rotation ticks, each row followed by its count of ticks
The counts run from 0 to 227.
[116 130  86 149  82  99  74 139 142 145 160 140 117 146 133  99 136 135
 112  93 181 135 112 105 106 138 140  89 172 115 176 103 113 141 116  99
  95 112 145 166 169 101 124 140 132 125 118 160 146 135 156  67  75 116
 109 170 139 105 148]
131
[101 136 183 116 123 157 138 173 145 130  85 155 150  98 162 108 128 160
  94 156 154 105 118 127 106 169 135 116 154 100 103 110 170 171 118 121
 158  72 146 144 150 170 150 108 145 163 119 129  94 141  92 188 111 112
 124 129 125 166 114]
47
[149 104 114  99 114  99 139 116 127 166 112 143 146 117  80 116 137 145
 172 115  80 147  90 156  85 134 118 106 140 121 110 149 101  92 136 143
 133 157 123 132 191 107 143 150  91 180  66 134 139 145  96  97 159 163
 101 159 145 143 131]
216
[152 171 179 106  89 142 140 150 117 148  65 118 137 136 132 113 134 102
 133 137  76 163  92 155  56 134 106 115 110  89  84 115 123 109  99 151
 119 129 137 131 148 108  85 145 118 106  95 104 134 158 120 186 123 144
 147 131 137 123 109]
56
[117 127 142 111 108  60  96 136 133 160 141  98 101 128 120 121 152 162
 176 116 136 137 107 130 102 106  86 105 151 117 157 103  84 114 106 119
 107 138 164 125 198  80  90 151 111 144  90 130 146 120 144  86 119 164
 111 152 145 111 149]
124
[139 136  73 117  81 111 122 119 121 162 116 166 178 145  81  84 114 147
 139  94 131 127  97 151  82 167 150 105 136 125 129 125 107 132 132 123
 132 132 131 178 171 153 157 134 126 173 103 155 144 199 113 107 114 130
 106 165 131 112 137]
222
[ 98 113 171 137 104 172 170 142 147 116  78 122 161 100 147  88 116 136
 114 130 110 114  99 128  84 116 143 147 153 126  97 131 168 134 108 124
 111 167  94  96 152 119 160 106 117 135  80 142 128 122 110 151 163 113
  91 154 106 169  91]
203
[ 66 120 133 104 119 138 127 150 146  99  83 157 162 119 160  71  97 178
 168 115 161 117  90  98 105 126 158 133 133 123 127  80 150 162 123  95
 130 118 165 120 193 140 133 124 100 170 120 110 120 145 108 101 130 114
  83 137 142 110 122]
73
[112 127 209 125 113  83 154 165 136 156 121 106 111  86 117 144 178 162
 112 166 134 125 115 139 136 127 108 125 198 115 106 153 132 129 117 141
 113 153 114 110 141 151 169  85 161 139  79 147 121 115 114 165 130 152
 118 143 114 150  99]
177
[ 59 144  61 146  85  66 116 140 119 150 128 113 173 117  66  95 127 138
 150 117 127 105 132 142 132 116 136  99 147 119 142 131 134 120 159 104
 143 139 101 104 176 112  87 137 153 139  96 140 163 138 123 118 138 110
 107 142 136 109 140]
159
[138 133  59 159  77 131 107 137 139 148 117 146  94 136  73 126 182  99
  94 157 126 156 122 172 105 156 143  63 158  82  93 155 144 121 142 135
 125 119 108 140 171 111 114 149 136 147 126 167 151 128 129 103  91 130
 109 151 136 124 142]
3
[139 107 110 104 105 107 137  93 129 162 115 169 180 132  78 101 130 175
 149 104 143 128 116 151  97 153 154 105 141 112 132 125 111 151 119 125
 165 134 137 167 189 126 165 144 109 179  84 155 100 170  92  99 123 144
 104 183 135 125 136]
37
[107 154 141 108 100  35 111 183 123 145 127 103  89 109 107 136 165 139
 162 147 121 151 102 126 142 118  89  96 158 103 118 123 122 101 142 126
 117 123 159  98 171 116  83 134 149 121 116  98 156 122 152 135 124 144
 131 120 147  89 140]
121
[116 123 161 106 104 126 130 189 139  93  99 167 138  91 160 105 107 140
 123 118 156 140  70  77 124 156 158 123 160 127 119 109 169 161 135  94
 108 108 153 133 131 151 182 114 123 138 137  76 120 149 138 144 133  97
  93 146 141 111  99]
78
[115 106 167 113 126 141 141 173 153 124  91 131 125  59 138 122 138 126
 112 152  87 128  84 140 109 137 123 122 169 108  69 171 163 108 156 134
 118 125 118  96 156 147 150 108 115 157 102  92 142 105 121 163 173 122
 100 131 121 171 119]
22
[129 109  79 118 111 123  90 140 147 165 121 178 154 117 115  99 115 140
 104 123 137 102  98 149  80 179 137  95 144 109 128 130 124 131 151 113
 135  75 137 187 169 168 142 134 125 186 117 147 131 173 110 117 102 113
 113 145 129 155 157]
224
[122 124  82 108 102 136  97 140 141 128  97 158 155 145 138  80  92 135
 141  87 119 143  85 124  55 123 140 109  98 100 131  98 132 127 127 101
 115 106 174 133 196 115  92 146 100 153 131 110 148 144 138  82  99 113
 104 137 143 119 151]
69
[ 87 123 111 157  84 179 168 129 149 112  94 141 179 122 128  71 122 136
 107 108 142 113 119 127  84 123 187 118 149 120 118 126 180 161 113 105
 132 153  93 107 159 110 145 116 119 147  96 164 127 140  99 116 135 101
  76 171 114 150 102]
12
[169  88 102  99 116  99 116 115 144 150 108 150 130 102  68 123 147 132
 145 104  98 148  93 160  84 142 134 102 153 104 114 162 110  97 138 127
 132 129 132 145 182 108 151 152  81 180  85 126 141 141 109  96 137 157
 106 174 150 146 149]
217
[ 76 146 124 138  96 104 136 146 127 108 115 150 182 113 126 110 122 146
 119 107 178 124 141 103 123 141 173 102 150 107 144 102 159 191 113  78
 183  76 117 123 147  85 109 139 136 126 139 110 111 150 122 148 116  90
 113 168 143 107 114]
103
[107 123  80 110 119 137  90 149 144 123 108 161 146 126 141  92  97 145
 140 100 129 126  80 126  68 132 148 100 121  96 122  99 143 132 138 104
 118  84 174 137 199 128  99 149  99 174 142 111 147 128 141  92  97 113
  95 135 135 121 156]
70
[109 154 186 154  74 140 121 142 148 127 116 109 127 102 173 117 127 120
 107 121 159 111 123  88 105 141 122 122 193 150 158 113 130 145  93 112
  89 155  93 128 107  84 151 121 150  81  74 150 120 136 135 163 133 111
 122 174 127 123  91]
142
[119 133 162 121  93 119 164 167 130 116  83 132 129  87  96 105 139  95
 125 142  80 156  70 131 108 140 132 116 148 114  68 165 160 104 150 142
  97 171 104  93 134 145 160 105 122 128  95  99 160 152 133 158 162 116
 112 140 120 129  94]
208
[128 144 147 119  75 119 154 164 122 139  71 124 143 107 105  99 122 107
 141 136  68 143  67 144  93 132 122 129 137 132  81 160 135  89 142 145
  92 191  98 106 139 138 144 117 132 125  80 108 167 156 132 157 155 128
 113 142 116 129 100]
209
[ 83 129 165 152 115 141 101 167 156 113 134 120 107  77 172 123 148 145
  93 145 182 102 128  90 132 157 130 113 220 136 147 110 156 168 126  95
 118 104 118 115 132 104 156 115 142 119 120 134 110  96 129 137 131 111
  93 154 134 147 106]
139
[130 110 189 124 110 103 119 172 145 171 140 110  99  69 148 148 148 140
 103 150 125 103 109 135  95 136  90 128 193 107 109 156 127 111 136 133
  92 120 134 129 144 161 152 101 160 142  83 141 135 100 140 163 117 134
 128 151 100 188 131]
175
[132 151 116 147  67 104 124 119 121 183 117 108 115 161  77 109 167 136
 125 151 109 134 125 184  91 138 109  89 147 103 118 141 113 107 113 158
 117 160 119 146 170 112 103 139 146 134  66 194 152 146 111 120 103 154
 126 141 127 123 137]
185
[128 131  73 153  90  74  99 119 133 153 147 128 133 104  76 134 141  91
 117 102 110 142 126 139 108 121 127  85 161  97 135 166 111 102 142 107
 137 126  96 108 152  54  84 161 125 119 104 129 174 114 148 117 121 116
 113 184 148 136 160]
156
[ 67 101  92 148 128  90  94 139 145 150 156 134 160  82 105 119 128 146
 117 106 149  76 128 132 110 112 136 114 179 101 144 138 137 139 159  89
 134  98 116 117 175 122 119 121 138 172 125 140 147  98 127 102 116 104
  98 164 118 175 170]
163
[ 57 157 197 115 109 100 128 181 119 119 104  99 175  98 176 105  95 164
 139 111 139  93 119 104 101 112 116 152 144 121 128  88 149 154 113  96
 131 108 138  95 137 126  95 117 143 119 114  97 128 144 126 182 133  95
 126 124 114 132 109]
110
[118 113 160 126 113 165 128 149 151 138  86 123 150  89 162 100 102 102
 104 119  81  99  74 131  56 127 113 139 147 120  98 142 144  99 142 124
  88 133 116 107 150 141 132 113 119 143  90 113 153 118 128 155 150 114
 107 131  98 190 127]
20
[100 149  56 166  80 128 117 142 134 140 108 136 111 143  71 107 178 132
 103 167 136 144 125 170 112 154 153  68 151  99  97 145 159 140 149 140
 145 123 113 137 175 117  97 130 149 144 111 172 145 138 119 115 103 128
 103 129 152 107 134]
4
[124 110  80  94 130  98 118 130 142 161 111 166 123 113  85 130 152 146
 138 136 118 129 102 157 112 158 121  95 151 107 101 146 117 117 165 132
 161  92 153 152 199 145 131 144 104 200 112 127 138 133 103 116 137 153
 106 140 164 141 157]
34
